In the data rows, 128 means zero.
Each row has a hidden score. How much does it go up from the first row of each pair to the second? 10 means little or no change, 20 a big rise and 0 a big fall. The score is a weighted sum of the row's numbers plus the product of two more (or one squared), each taken from its middle value.
[121 138 157 132 114 173 115 132 170 144 118]
[143 116  99 131 144  84 152 116  93 118 141] 14
[140 138 132 163 148 146 174 155 161 162 177]
[136 149 138 176 158 172 175 181 175 173 173] 14
[ 90 126 124 109  85 149  87 108 122  93 106]
[107 174 178 159 139 172 163 147 174 178 164] 10
[105 121 137 100  88 135  84  92 111  95  89]
[ 97 149 144 138  96 175  93 130 147 133 109] 13
[ 79 180 172 164 140 171 163 148 172 177 158]
[90 77 76 78 79 83 85 80 85 81 83] 13
[ 90 154 142 142  95 172 101 132 153 134 110]
[119 177 164 180 173 172 175 180 172 177 175] 13
[81 90 90 80 80 86 86 80 85 81 83]
[123 178 179 180 179 174 176 182 175 180 177] 9
[115  82  95  79  79  84  83  77  84  82  83]
[132 182 181 179 179 172 173 180 175 179 177] 9
[123  96 108  81 106  86  87  91  84  80  81]
[178 180 178 181 182 174 174 179 172 176 173] 5
[ 84 164 158 159 120 171 148 137 172 170 135]
[158  87  81 103 134  86 101 123  84  79 112] 12
[156  98 105 125 144  85 162 118  93 133 137]
[103 156 159 148 105 174 116 131 170 141 119] 5
[100 174 171 150 129 172 144 135 172 155 144]
[110  85 105  76  77  83  83  77  83  80  81] 16
[121 107 118  84 103  87  84  80  84  86  83]
[136  75  75  76  85  86  86  82  84  82  81] 11
[141 180 179 179 179 172 174 180 174 178 176]
[153 151 127 162 169 138 171 166 167 160 175] 11
[105 181 180 180 181 173 174 182 175 181 178]
[111 149 167 142 108 172 121 135 174 148 122] 6
[85 94 92 81 77 84 85 79 85 81 82]
[131  97 102  87 112  85  87 101  85  82  83] 9
[142 160 142 173 164 169 172 178 174 180 179]
[157 122 114 126 166  83 165 126 117 114 159] 7
[147  87  92  89 117  87  98 100  87  85  86]
[111 137 158 126 108 173  97 138 159 138 109] 11
[166 168 166 180 180 173 175 182 175 180 177]
[145  76  84  80 109  82  93 101  86  83  86] 13
[ 95 122 129 121  85 168  86 138 115 145  84]
[ 88 121 119 106  83 133  85  99 100  93  94] 2
[118 172 172 178 149 172 173 159 172 176 173]
[106 178 179 180 179 172 174 181 174 177 176] 13
[115  78  78  76  78  84  85  81  87  84  85]
[134 118 100 120 140  85 133 126  86 112 138] 14
[180  96 129 101 152  83 138 110 109 113 136]
[157 179 180 180 180 173 173 177 171 175 173] 8
[137 165 150 180 172 173 174 179 172 175 173]
[145 105 110 133 133  90 151 118  85 145 116] 14
[ 97 108 113  91  80  98  84  80  85  86  84]
[132 131 141 143 129 156 147 139 163 167 137] 12
[102 180 180 155 140 172 154 146 174 175 158]
[ 90 179 180 158 150 174 163 161 174 178 174] 14
[ 96 169 158 152 111 173 124 132 172 143 120]
[129  98  96  79 106  86  87  96  88  86  86] 13
[141 131 119 158 154 117 170 136 128 142 158]
[132 143 156 173 137 174 176 147 172 175 151] 17
[127 178 176 176 176 170 172 180 174 179 177]
[120 108 121  88 100  99  85  85  86  91  83] 7
[178 152 164 158 179 159 169 164 164 166 162]
[151 109  94 114 152  82 142 127  90 116 143] 19
[115 114 127  91  98 115  83 100 102 100  84]
[159 111 111 120 163  84 155 124 101 115 150] 12
[120  79  83  79  79  85  85  79  85  82  84]
[146 150 128 165 168 141 173 174 159 167 176] 12
[166 180 180 179 179 172 173 179 173 178 176]
[128 178 176 177 178 173 174 181 176 178 176] 15
[100  78  77  78  79  86  86  81  86  82  82]
[133 130 138 140 129 142 140 135 147 151 135] 8
[177 178 173 180 180 173 175 180 172 176 174]
[103 178 176 169 150 170 166 159 172 176 175] 15
[130 107 113  92 106  80  84  93  83  87  85]
[140 177 178 178 179 174 175 180 174 177 173] 8
[110  78  76  77  77  83  83  79  86  82  83]
[138 108 109 109 122  84 109 113  85 102 104] 11
[ 97 118 127  98  87 125  84  89 102  89  89]
[119  99 112  81  94  84  86  80  86  83  84] 12
[114 101 104  82  94  85  86  81  87  84  86]
[113 141 151 121 112 168 101 135 163 131 120] 8
[117 175 175 176 170 170 171 176 171 175 173]
[173 181 182 182 180 174 173 177 172 177 176] 3
[ 98  93 105  81  75  82  83  78  84  87  85]
[122  80  81  81  80  85  86  79  84  82  85] 9
[121 181 176 182 176 173 173 178 174 177 175]
[119 165 160 155 142 172 147 157 174 157 178] 8
[156 177 178 183 181 174 174 178 172 174 173]
[129 178 177 179 179 171 173 179 174 176 175] 13
[133 157 147 178 162 172 173 180 172 173 171]
[157 177 178 179 179 174 176 181 173 178 175] 3
[93 78 79 78 77 83 83 76 82 81 83]
[141 175 175 178 178 172 175 181 173 177 174] 7
[139 180 180 182 184 174 174 180 173 176 173]
[ 92 116 123 102  87 122  86  91  90  88  86] 10
[144 100  92 111 129  85 134 104  87 118 117]
[112  79  78  80  80  85  84  78  84  80  82] 10
[154 135 121 156 169 122 173 166 147 167 167]
[136 100 100 107 123  87 112 109  83  98  99] 8
[132  89 103  83 105  85  86  94  83  82  82]
[ 85 141 129 145  89 170  93 144 124 144  95] 17
[84 78 77 76 75 82 82 77 84 84 84]
[142 135 115 157 158 115 172 145 135 142 165] 7
[95 93 97 79 80 84 85 78 85 81 82]
[119 150 172 144 122 173 134 148 174 161 125] 12
[135  79  79  79  78  83  84  79  85  82  85]
[125 119 114 108 125  95 107 112  84  91 103] 10
[167  92  90  96 134  82 107 121  84  86 127]
[102 101 111  87  80  85  85  79  84  87  85] 4
[157 131 124 152 171 108 174 150 134 151 157]
[ 89 111 112  98  83 114  88  91  89  89  87] 8
[147 162 137 173 176 161 172 177 171 165 173]
[146 177 168 177 178 171 172 178 172 175 173] 9
[ 89 112 110  98  80 107  86  88  91  87  91]
[152 122 107 136 164  87 170 134 112 121 153] 10
[143 180 180 181 180 174 174 178 173 176 173]
[134  79  78  78  78  84  84  79  85  83  84] 12
[ 87 111 108  98  80 105  86  85  89  86  91]
[121 178 178 179 179 171 172 178 172 177 175] 11
[126 164 164 177 154 172 174 167 173 177 175]
[111 178 178 180 179 172 174 179 172 176 176] 11
[140  85  89  76 107  84  90  91  86  84  86]
[134 136 119 150 152 123 165 145 138 139 172] 11
[121 178 175 177 173 170 171 177 171 176 173]
[111 128 141 103 102 148  83 121 130 120  96] 8
[146  74  73  84 104  84  87  97  84  79  81]
[130  85  91  78 101  85  85  86  83  80  81] 9
[158  97  95 107 151  83 127 119  82  96 135]
[103  76  77  75  75  81  83  76  83  81  83] 8
[177 179 179 180 180 172 173 178 172 176 173]
[151 180 170 182 183 174 174 178 171 175 173] 12
[106  82 108  77  77  85  86  79  87  88  82]
[179 179 179 180 181 175 176 182 176 178 175] 3
[106 136 150 124  96 173  91 127 147 136 105]
[107  79  79  79  78  82  81  75  80  78  81] 13
[146 157 144 175 171 169 171 175 168 172 173]
[132  88  93  78  98  84  85  85  86  83  85] 9
[145 180 180 181 181 173 175 180 174 179 176]
[102 118 129  96  84 126  84  87 104  92  85] 7
[133  76  80  77  81  84  85  79  85  83  82]
[149 142 122 162 170 120 174 160 138 155 172] 13
[120 146 148 140 127 172 134 143 171 148 143]
[103  78  80  79  80  84  86  77  83  80  83] 15
[ 93 166 148 144 102 173 107 131 170 129 121]
[133 178 178 180 178 170 172 179 173 176 177] 15
[ 87 102 103  91  78  91  83  82  87  82  88]
[164  78  80  93 118  85  87 110  83  81  94] 12
[116  75  78  79  81  86  88  80  84  80  80]
[121 131 138 118 122 139 106 127 136 108 100] 7
[101 153 154 141  99 170 110 128 168 140 116]
[134 163 156 176 156 169 170 167 173 178 175] 13
[ 90 120 119 108  80 142  82 110 101 103  90]
[101 123 134 103  87 145  84 105 121 107  98] 7
[76 96 87 86 77 83 86 77 88 81 85]
[134  81  86  78  82  82  83  77  84  83  85] 8
